The rows below fall into families. The same turns and mirrors carry the whole set onto itself and the rows of a family onto each other. For each named row, which other rows are in its family? Write them in the order they are listed.
These 32 rows form 4 families of 8 rows each.
romo: [ 11.7 -13.4  10.5 -12.4 -10.0  20.7  -9.4  -0.7   1.6   6.6  10.2  -1.6
   4.5   3.0  14.7   2.4   8.3 -10.4 -19.1  10.1  -9.2   5.8  16.6 -16.3
  30.7]
Pudim: [ 12.3   8.1 -19.1   4.2  11.3  25.9  12.5   4.6   5.7  -6.8   7.9   7.9
  -6.9  19.3 -15.0 -32.7   0.4  10.6   6.7  14.8  20.4  -0.5 -21.1  10.6
   9.7]
sabom: [-10.2  23.2 -29.2  12.7 -11.1  -7.0 -23.4  -4.6 -14.8  -7.4 -18.7   9.4
  15.8  10.1  15.5   9.9  -0.7 -29.1  -1.4 -12.9  12.1  11.8  15.7  11.1
 -16.2]
dudef: [ 10.6  -8.9   6.8  -1.9  -6.1  16.1  -6.7  -6.8  -3.8   6.5   3.1  -9.7
  16.4   5.1   9.2  -8.8   6.3  -6.2 -21.4  15.5  -8.7  -2.3  23.4 -17.0
  34.8]
ful: [-29.2  -0.3  -0.1  -1.9 -18.2 -10.9   8.6  -1.8 -10.7   4.3   3.4  -1.3
   4.3 -13.1   7.8   0.4 -13.6   7.7  12.5 -38.0  22.1   4.7 -17.0  23.1
 -23.2]
kuvun: [  9.5  40.9 -21.8 -10.5   9.3 -20.7   5.7 -29.2 -10.3   7.1 -17.8   8.4
  -1.6  -9.6   5.7  12.6   8.0  18.8  -3.0   7.2   3.1  11.1  -3.1   5.0
 -18.4]
ril: [ -3.1 -14.7  25.6   4.6  11.2  -8.7   6.5  18.3  20.6   4.0   7.5   9.5
  10.3   3.0   0.3  -4.5   6.4 -40.1  17.1  17.0  -0.1  -9.7  -4.1  23.6
  -4.4]
ragi: [ 11.5   3.6 -15.8   2.4   9.2  30.1  17.2   3.3   8.4  -6.8   3.2   7.8
  -3.2   9.8 -18.1 -24.4   6.3   7.6  -0.5  27.7  10.5   7.9 -23.9   5.0
  18.2]
vafu: [  7.9 -10.1  28.3  -1.1  14.7  -4.0  14.6  20.0  22.0   3.3  13.8   7.3
   5.4   5.1  17.1   0.1   4.0 -33.8  13.9  12.5   1.7 -20.3 -10.1  20.0
  -0.2]
Ketin: [  8.8 -16.4   9.4  -2.9  -6.2  19.9  -9.6 -10.7   6.2  -0.9  -3.1  -3.0
   7.7  12.4   2.2 -20.8   2.9 -11.0  -9.6  16.2 -11.1   3.2  11.9 -19.7
  32.1]
duneg: [ 11.0  45.5 -18.5  -2.9   4.7 -10.8   2.2 -18.9 -15.4   5.3 -23.8   9.1
  -6.7 -19.5   5.1   0.6   5.7  17.6  -1.6   0.9   5.0   8.2  -6.3   0.4
 -22.5]
rop: [ 26.0  -2.3   1.1 -10.5  -9.6   5.7 -10.6  -9.3  17.7  -6.1   7.9 -21.7
  10.1  -0.4 -32.0  18.6  20.1  11.5  -1.5   7.0 -15.5  -1.8  -6.3  33.4
   8.8]
Basu: [ 20.7  -3.9  12.9 -11.4  -0.3  -1.8  -4.4  -4.6  16.2  -7.2   4.8 -25.1
  11.8  -8.4 -33.4  10.2  13.1  -2.0   1.9  23.2 -15.2   0.3  -0.6  37.9
  13.3]
lub: [  1.4 -14.0  25.0   5.5  13.3  -0.7   4.3  20.2  19.4  10.6  14.4  -1.1
   9.6  -9.1  -0.2 -13.4   8.2 -38.6  20.2  11.7  -1.9  -7.2  -8.5  24.7
   1.5]
mib: [ 20.9  -5.6   8.9  -6.1   1.1 -10.8 -13.8  -2.6  14.0  -0.7   5.8 -25.9
   2.5  -9.8 -37.4   3.0  22.5   8.7   4.9  16.0 -21.4   4.4  -4.0  29.6
  13.5]
Vate: [ 14.2   7.8 -14.7  -0.4  13.0  24.2   7.3   8.4   6.7 -17.7  15.0  17.8
 -12.1  17.5 -21.0 -19.6  -1.8   6.1   6.5  11.4   7.8  -2.6 -25.1   7.2
   9.0]
nen: [-23.0   2.4  -1.8  11.3 -17.4 -35.9  -1.6  18.1 -11.4 -13.5  -9.8  -3.2
   9.2 -21.8 -16.2  18.2  -5.0   7.2 -14.4 -13.0 -10.9  -9.1  10.6  -7.2
  -4.3]
beto: [ -4.4  11.1 -25.3  14.6 -11.3  -2.2 -19.8   1.4 -16.2  -4.3 -25.7   8.4
  -4.1  10.0  19.3   3.3  -1.2 -29.2  -1.9 -16.0  10.6   4.2  22.4   8.3
 -19.0]
vogom: [  4.2  -6.7  -1.1   4.7  -4.1  19.2  -9.7  -8.0   9.3   7.1   7.3  -6.4
   9.7   6.4   6.0  -7.0   5.3  -9.7 -12.3  24.0  -8.5   2.3  26.0 -17.1
  34.0]
Vod: [-21.0  -0.1 -11.0  21.4  -8.9 -41.2  -0.7  10.5 -13.6 -11.6  -9.5  -2.3
   4.8 -15.2 -21.5  21.8  -4.0   7.0 -18.2 -10.3  -2.5 -18.5   2.3  -4.9
  -1.0]
fole: [-29.8  -1.6 -10.4   5.7  -6.5 -38.5  -3.1  11.9  -8.9 -11.7  -8.2  -7.1
   6.3 -14.2 -13.7  20.4  -5.1  20.2  -6.4 -21.2  -9.4  -7.1   9.4   2.2
 -12.1]
fip: [-20.5  -1.8  -7.7 -11.6 -20.7 -11.3   5.7   0.3   9.0   4.1   0.4   4.1
   6.8 -17.1   4.5 -13.0  -7.2  10.4  16.2 -38.3  22.6   8.5 -19.0  27.8
 -22.0]
rabik: [  6.2  44.5 -17.4  -4.8  -0.5 -28.0  -2.4 -16.8  -6.2   7.2 -23.1  12.6
  -5.2  -1.4   9.2   5.8  -1.8  18.0  -0.4   4.6  11.8  11.0  -4.9   5.3
 -19.5]
pivad: [  9.8   9.9 -10.1   6.9   9.1  23.6  10.1 -11.4  14.4  -2.3  13.5   7.9
  -7.0  15.5 -19.9 -28.3  -3.6  10.9   6.6  23.2  11.9   2.6 -18.5  10.8
  12.0]
nive: [-19.8  -9.7 -11.6  -7.5 -11.6 -14.8   0.3 -16.1   2.7   6.1   2.1  -3.9
   8.6 -20.3  13.6  -5.7  -3.8   6.3  15.0 -36.8  29.9   5.6 -20.2  21.4
 -18.5]
Fulus: [-10.0  12.9 -28.6  16.2  -8.6  -1.5 -17.3  -3.0 -14.4 -11.5 -17.5   6.0
  -0.1  18.5  17.9   9.1  -8.1 -39.9  -0.7 -10.4  14.4   7.8  17.9  14.5
 -13.7]
nagim: [  6.8  39.5 -17.8 -12.5   9.4 -30.0   2.3 -26.4  -8.8   9.4 -13.6  24.2
   5.6 -17.3   2.8   6.3   1.4  14.8  -5.2   5.2  11.8   4.2  -5.9   1.1
 -11.5]
Dipu: [-23.8   6.5   0.5   8.0 -20.8 -29.8   0.0   7.9  -8.2 -14.1 -11.2  -2.0
   4.9 -21.9 -21.0  22.8  -8.2  15.2 -12.1 -18.8  -8.2 -13.1  15.9   2.0
 -17.1]
pudiv: [ 18.2  -5.0   7.6 -13.7  -6.0  -4.6  -9.0  -9.9  18.1  -3.5   1.4 -21.2
  11.1  -8.7 -38.5  13.9  23.7  10.6   4.0  19.5 -14.6   9.0  -8.9  29.7
   4.0]
Bosab: [ -7.5   5.1 -33.0  12.8 -16.8 -13.5 -24.5  -3.7 -14.1 -11.9 -15.5   8.7
   1.6  10.5   6.6  10.1 -10.1 -35.2  -2.1 -12.3  23.5   9.8  15.8  18.9
  -8.3]
fufe: [  6.5 -21.4  18.5  -4.4  15.6  -4.9  14.5  15.5  25.3   7.9   9.5   4.7
  10.0   3.2  -2.5  -8.1  11.4 -30.3  19.5  13.9  -7.2  -9.8  -0.6  33.8
   3.3]
setug: [-30.2  -3.7  -6.3  -5.3 -17.5  -6.9  11.2   0.5   7.4   2.1   0.8   7.4
   4.3 -20.6   6.2   0.1  -4.7   7.6  17.4 -29.1  21.9   2.5  -9.8  28.3
 -30.6]

Same family as rabik: sabom, ful, ragi, Ketin, Basu, fole, fufe
Same family as setug: duneg, lub, mib, beto, vogom, pivad, Dipu
Same family as Fulus: Pudim, dudef, kuvun, ril, nen, fip, pudiv

The rows below fall into families. The same turns and mirrors carry the whole set onto itself and the rows of a family onto each other. For each named row, which other rows are in its family? Write them in the order they are listed.
These 32 rows form 4 families of 8 rows each.
Gib: [-13.3   0.4 -35.1   5.2  44.3  14.8 -13.8   0.0  23.6   5.7]
daf: [ 10.7 -13.4 -13.6  -7.0  28.9  12.2   6.8   1.5  40.0  -8.1]
fanum: [ -7.1 -19.6 -25.8 -17.2  31.9   6.4 -15.1 -37.5  24.6  22.3]
mavo: [ -8.4   2.0 -19.1   5.7  51.0  14.2 -20.2  10.7  26.3   8.8]
rono: [  0.7   1.7 -27.8  13.8  43.0   8.8  -4.6   8.9  25.3  -0.4]
zoros: [ 14.0   2.2   6.0   1.3   3.0 -12.8  -4.9  13.2   4.1   2.7]
zal: [ 11.8  15.2  -2.7 -42.6   6.9  -7.0 -31.0 -15.3   8.0  14.3]
bim: [  5.3 -13.1 -14.3 -10.6  36.3  10.7   3.6   6.1  46.8   1.8]
Nez: [  8.7  15.6   9.0   4.3   5.1   3.0 -12.8  17.5  18.1  -2.9]
totod: [ -5.5   3.9 -13.1 -35.3  42.7   7.1  -5.9  -2.8   6.3  34.6]
Geno: [  7.3  24.7 -16.0   0.4   5.7  -6.8 -32.6   3.2  31.1 -10.1]
bapop: [18.5 13.8  8.8  5.7  7.3 -9.2 -4.9 10.6 10.1 -4.1]
Tuvef: [ -1.3  -0.2  -7.7 -32.3  50.8  13.6  -5.4 -12.6   7.5  30.2]
Vokot: [-13.8   9.5  -3.6 -25.6  38.8  13.3  -3.4 -16.7   2.0  36.9]
sugo: [ 15.4  26.1  -7.4 -40.0   7.1  -6.5 -25.2 -14.0  16.5  18.0]
pali: [ 15.4  17.1  14.0 -35.8  11.1  -9.0 -22.3 -12.6  15.7  14.3]
Dama: [ -6.0  -5.9 -14.3 -27.4  40.7  23.2   2.7 -16.2   8.8  30.8]
vopil: [ -0.8   9.3  -1.2  -4.4  11.7 -13.5 -27.8 -26.6  -5.2  27.2]
sal: [ -6.5  -9.0 -30.4  -7.3  43.5  -3.8 -11.4 -34.5  30.5  20.5]
Ledeb: [  1.6 -14.6 -21.5 -12.0  30.5  11.4 -10.7 -43.0  30.1  18.7]
nokis: [  8.9   8.6   5.1 -36.4   5.1  -4.8 -28.1 -24.5  13.0  24.6]
revon: [  5.8  18.7  -5.9  -9.2   8.8  -5.2 -31.7 -24.8 -12.3  20.1]
fasef: [ 15.2  14.4  -7.1   4.6   8.5 -17.4 -33.7   0.3  30.2  -8.5]
keb: [ 13.6  -9.1 -18.1  -6.8  20.5   7.4  14.5   0.7  40.7  -2.5]
naka: [ 16.2   9.9 -16.4  -7.4  16.9  -8.8 -31.8   3.5  36.2 -19.5]
matu: [  4.8   9.8  -3.0  -7.1  26.7  -3.2 -20.8 -28.5 -16.5  22.7]
deme: [  1.0  -0.7   1.0   0.8  17.3  -7.1 -32.2 -28.5  -7.1  24.7]
sabef: [ 11.5  25.8 -12.8   1.4  15.2   2.2 -38.2  -0.6  35.7 -11.2]
kizul: [ -6.2   8.7 -18.5  10.0  49.1  13.4  -8.7   7.2  33.2   6.4]
mada: [  1.8  -8.5 -28.8 -25.1  40.3   2.1 -15.8 -35.1  20.3  25.7]
Nikit: [  1.9 -11.6 -11.8  -9.8  17.0   2.3  -2.5   3.1  50.8  -7.0]
gutuz: [ 12.2   8.0  11.2  -8.7  -0.8   1.4 -11.1  10.2   3.3  -4.0]

Same family as matu: Gib, Vokot, pali, sal, naka, Nikit, gutuz
Same family as vopil: daf, fanum, zal, Geno, bapop, Tuvef, kizul

The rows below fall into families. The same turns and mirrors carry the whole set onto itself and the rows of a family onto each other. For each named row, which other rows are in its family? Write them in the order they are listed.
These 32 rows form 4 families of 8 rows each.
diz: [  7.2   0.6  11.7   9.4 -10.0   3.8  -6.3  12.1 -31.7 -33.6  -8.8   4.8
   2.0  -1.4 -12.6   4.4  26.6 -18.7   9.8   4.3  14.0 -12.7  20.1  -4.0]
Gota: [  5.6  -5.0 -12.2  39.9   7.1  -9.7  -3.0  -5.8 -30.0  -9.7  16.2 -11.7
  -4.1 -23.0 -26.4   6.0 -26.1   7.4 -17.3  16.8  -4.0  -1.9 -13.3  -2.4]
zabeg: [ 14.2 -46.4 -13.9   5.1  10.4  -6.0  19.5 -15.6 -13.7   2.4  -8.6  -3.4
  32.9 -14.2  -3.0  14.5   9.4 -26.5   8.0  -9.0  21.1  -5.0   0.0   5.8]
gesu: [-13.0 -13.1   9.0 -11.3  -3.6 -20.9  40.0   7.9 -38.9  -6.2 -35.2  -9.4
   3.0 -16.9 -39.6 -12.9 -15.0  -8.3  -6.3  -7.2  20.8 -20.7   2.0 -10.3]
Kone: [  5.3  13.8   8.8   4.6 -12.1  -1.2  -3.4  -0.2 -33.5 -46.3  -9.7  -1.1
  -2.6   9.5 -23.1  12.7   6.8 -17.8   8.2   2.3  26.0 -12.1  14.1  -5.9]
Nule: [-14.4  30.5 -13.4  -6.4 -30.8  13.0  12.6  18.2  -7.8   3.9 -10.7  -6.7
 -22.4  -6.1 -16.9  -8.7 -25.6  12.5 -13.7  10.7  16.0 -12.7 -12.0  -2.0]
Rapu: [ 11.2  -8.9 -14.2   5.3 -20.7  25.3 -20.2 -11.1  14.5 -11.7  12.7  -7.5
   8.2  -0.3  20.8   1.2 -14.1   1.5   8.7   1.7  13.7  -7.1  -2.2  -2.3]
gunas: [  2.6   1.4  13.4   4.5  -6.6  10.6 -23.8  -2.3 -30.3 -27.5 -18.0  -2.6
  -5.3  -0.3 -25.7  11.6   7.8 -23.7  18.2  -1.2  24.8  -9.0  16.9  -4.7]
Bef: [-14.2  -7.4  -6.0  -1.5   1.7 -24.2  41.3  14.6 -35.3  -3.0 -30.2  -4.9
   4.0 -26.9 -48.3  -3.4  -8.6 -18.7  -8.4  -2.7   9.4 -14.5   1.8   3.0]
nulim: [-17.0  30.5  -7.7  -0.2 -27.9   7.7   2.4  17.4  -7.8 -16.2 -10.0  -7.4
 -21.7 -13.7 -22.4 -15.9 -30.0  10.1  -7.9  15.4   1.2 -21.5  -0.5  -4.3]
tena: [ -7.6 -17.4 -34.0  -3.4 -13.9 -10.0  41.9   6.3   8.1  13.5  -1.3  -9.7
  14.7 -28.9  -1.7  -9.2 -29.8   6.0 -15.9   4.9  -3.7  -8.8 -16.9   8.5]
subez: [-10.1 -10.5  -7.0 -37.4 -24.1  11.7  21.8   7.0   7.0  -3.7 -31.5  -0.9
  13.8  -6.6  -1.5  -7.9   1.8 -27.7  15.2 -12.9  25.2 -16.9  11.0   5.7]
fumal: [ 22.6 -39.0 -16.8   7.9  13.4  -8.1  14.2  -7.4 -19.1  -2.1  -3.9  -2.3
  29.1 -23.8  -6.3  -7.8   9.3 -30.4  14.0 -18.7  10.4  -1.3   6.6   0.2]
tek: [-15.0 -27.1 -26.5   2.9 -12.5 -15.4  30.9   7.0  12.8  22.5  -7.8 -10.8
   3.7 -31.2 -14.0 -14.1 -39.8  -6.1  -2.3   1.2   5.3 -12.5 -24.7   6.9]
ronek: [  9.1  -3.9 -34.2  11.4 -13.2  19.1 -12.8 -19.8  16.6  -9.7   9.0 -20.1
  10.1  -8.8  11.7  -3.7  -8.1   2.4   8.4  18.4   9.3  -3.1  -7.3   6.2]
kag: [ -9.1 -30.1 -29.8  -1.9  -4.0   1.8  22.6   2.0   9.3  29.8  -8.9 -10.0
  15.6 -38.5  -7.1 -11.5 -25.4  -0.2  -5.3   0.7  -4.4  -9.4 -13.3   6.8]
gafeb: [ -8.5 -11.5 -19.0 -33.6 -27.4  29.2  22.7   5.0   7.9  -9.3 -23.3   5.8
  -2.5 -12.5  -3.9   0.7   3.0 -20.4  13.6  -6.5  25.8 -21.0   3.7  -9.2]
rolur: [  5.4  -4.7  -0.4  39.3  10.5 -24.1  -3.3  -4.6 -30.2  -6.7   6.2 -18.1
  14.6 -15.3 -22.5  -0.9 -24.7   3.7 -13.1  11.4  -2.6  -3.4  -6.6  12.6]
poz: [-16.4  31.9 -10.4  -4.6 -34.8   3.2  -7.5   9.9  -1.5  -7.8  -8.9   6.4
 -21.2  -8.6 -31.7  -6.3 -23.2   0.0  -2.1   9.9   6.7 -15.3 -13.0   1.6]
bimin: [-12.7 -14.5  12.9  -6.6  -4.9 -19.5  32.9  23.1 -39.6  -8.3 -28.0   6.4
   2.8 -21.8 -39.8   4.6 -15.2 -22.2  -8.4 -13.5  11.6 -16.5   4.2  -5.4]
vob: [  9.8  10.3   7.6   2.7  -2.6  15.4 -10.3  -3.8 -35.6 -36.1 -11.0   0.7
   8.1   3.8 -12.4  15.9  15.6 -11.2   4.0   1.9  16.4 -10.9  21.7  -6.4]
Minir: [-27.1  25.0  -2.1  -3.0 -31.0  10.1   4.2   9.2  -5.1 -11.9 -16.5 -10.2
 -16.7  -4.9 -20.7   9.8 -32.9  13.0 -11.7  20.9  10.9 -22.8  -9.3   0.2]
zedal: [-21.8 -16.8  15.4 -12.7 -10.0 -21.1  32.0  15.2 -38.4  -0.5 -36.5  -7.5
   0.6 -16.1 -36.0   5.2 -14.4 -25.0  -2.3   1.6   6.9 -17.2  -0.9   7.7]
fezun: [-13.7 -13.6  -3.4 -31.0 -16.6  25.3  25.5  14.8   2.9   0.3 -18.3   3.0
   4.8  -6.6  10.8  -7.6   6.9 -24.6  18.3   2.3  22.5 -26.0   1.4   2.1]
Lirob: [  2.4  -3.0  -4.5  38.7  18.9 -23.6  -9.0  -6.7 -30.8  -7.1 -10.0 -16.8
  -2.2 -20.5 -23.8 -10.4 -25.3   1.8  -9.9  14.7   7.3   3.6  -4.9  -1.6]
sogu: [ 16.9   0.3 -34.7  14.6  -7.5  21.8 -12.1 -12.0  17.0 -14.8  16.0  -4.7
   9.5 -10.2   6.8  -6.0  -5.4   9.9   5.6   1.0  14.8  -3.8   1.0  -7.3]
lada: [ 11.2 -46.6  -7.7  11.9  13.0 -12.2   5.4 -17.7 -15.5 -17.0  -5.3  -4.4
  33.4 -19.9 -10.2   8.0   5.5 -29.3  16.4  -7.0   5.3 -12.2  12.2   3.6]
Lib: [ -9.7 -19.0 -31.7  -7.2  -7.2  -3.8  25.3  -8.9  10.3  21.5 -11.5 -17.7
  11.5 -27.5 -15.9  -4.8 -47.3  -1.1 -10.9  -2.9  11.6  -9.1 -26.3   6.4]
Sil: [  9.6  -0.7 -18.3  35.6   1.3 -22.8  -7.4 -12.1 -26.8 -13.9  -2.5 -16.6
  10.9 -22.0 -37.2   5.7 -27.8   7.9 -17.7   4.7  -0.5  -0.8  -1.2  -1.4]
pur: [ -5.8 -13.4 -13.0 -32.3 -34.3  24.9  27.2  12.0   8.0 -10.3 -10.9   3.5
  12.7  -8.0  -3.6   8.1   0.8 -20.0  11.5 -16.0  15.6 -24.9   3.9   4.0]
Luno: [ 14.2 -45.4  -9.8   7.7  16.8  -3.9  24.4  -8.2 -21.0  -6.7  -9.4 -19.4
  33.3 -20.3   5.4   6.2   1.1 -18.2   3.8  -6.0  16.8 -10.6  12.9   0.7]
meluk: [  6.8  -0.7 -27.3  13.6 -12.2  21.8 -20.1  -6.5  12.6 -10.0  16.9  -2.1
  10.1 -10.1  11.8  12.3  -6.6 -12.4   9.3   9.3   0.7  -1.2  -3.7  11.3]

Same family as tek: zabeg, nulim, ronek, gafeb, rolur, bimin, vob
Same family as Minir: gesu, gunas, tena, fumal, fezun, Sil, meluk

